Each path below is one point turned by a fixed rotation once a step. After each direction that follows a path, write how fast that rotation turns it, in degrees each step (0 if it stays still).
Each turn is a multiple of 5 degrees from 10 to 175, or 0.
Each row of a path follows its step; steps can be skipped.
Rotation 1:
step 2: [  3  14  -2 -13  -4   0  -3   0  14   3 -15  -6   3  -3  -1 -11   9  -4
   4   1  13  -6   8   4   0  -7   7 -12   4   1   1   0  10 -13   3  -3
 -11]
step 4: [ -6   9 -10  -2   2   3   0   2  -6  -2  -8 -11   4   7   8   7   3   6
  15   6   2 -10  -3  -8  -8  -9   9   2  13  -3  -4  15  10  -4  -9   7
  -7]
step 10: [  0  -2  -9  -2   4   4 -10  -3  -4  -4  -3  -1  15   3  12   3   9   3
  10   6   0  16   6   1   6  -9  11   3  -4   0   9  15   5 -12   6   9
  -5]
step 13: [  4   8  -2   4  -4   9   5  -4  -6   8   5 -15   3   2  15  -2  -2   1
 -12   5   5   1   6   9  -9 -10  -5   1   9  -8 -13  -4  10 -13  -1   5
 -10]
step 14: [ -6  11  -3   2 -11   7  -9   3   2   6   5   0  17   4   8   2   6   0
   2   9   6 -11  -1  -1   0  -9  -1 -19  -4  10  -8   1  -3  -6  10  -7
 -11]
step 16: [ -4 -10 -12  -4   7  12   2  -1   0  -7  -5   2   1   3   1  -4   0  12
   7  10   1   2   6   3 -12 -17  13 -10   0  14  -8   9  10   2   7   2
  -4]
step 19: [  2   2  -1  14   3  16   3 -19   2   4   5   6  13   0   9  -1   3   7
  -9   5   4   8   9   4   1   4  -3  -4   1   0  10   2   8  -5  -5  -6
 -16]
step 20: [ -9  11  -4   1  -3 -10  -8  -9  -6  -1  -8  -5   2  -3   2 -13   0   1
   1   2   4  -2   8  -3   2  -2   5 -22   8   1   8   1  12  -9   8  -6
 -14]
step 21: [  5   5 -20  -7   0   5  -6  -6  11   2  -4   6  -5  -1   8  -4   8   3
   5  -5   7  -5  12   3  -8 -10  -4   6  -1   5  12  -9   6 -17   4  -8
  -5]
[-4  5 -3  0 -1 -3 -1  1 -1 -4  0  0 -1 -1  1  1 -2 -4  1  3  1 -3  0  0
  5  5  6  2  5 -5  2  1  0  0  3  1  1] -> 135
[ 1 -3 -1  0  0  3  2  0  1  1 -6 -3  4 -3  0 -1 -2 -4  3  2 -5  2 -3  0
 -3  2 -2  2  3  0  4  6  0  4 -2  3  1] -> 55
[ 2  0 -7 -4 -2  0  1  0 -5  0 -3  3 -4  2  2  2  4  1  0 -1 -2 -1 -1 -3
  0  0  3 -1 -7  1  1  1  2  3 -2  4  1] -> 60
[ 2  3  2 -2 -2 -5  4 -2 -3  4 -2  1  0 -2 -4  1 -2  0  2  0  3  1  1  0
 -1 -2  0 -2  5  6 -3 -2  4  3  2  5  0] -> 160
[ 2 -3 -1  2  2 -3  0 -6 -2 -2  0  3  0  0  3 -1 -1 -1  3 -4 -1  7  4 -1
  3  2 -1 -3  2  0  6 -2 -1 -1  1 -2  2] -> 35
[ 1  3  2  2 -1  1 -2  2 -1  2  3  6  3  0  0  3  2  3 -2  3  0  1  0 -1
 -1 -3  1  6  0  2  8 -1  1  1  3  0  4] -> 160
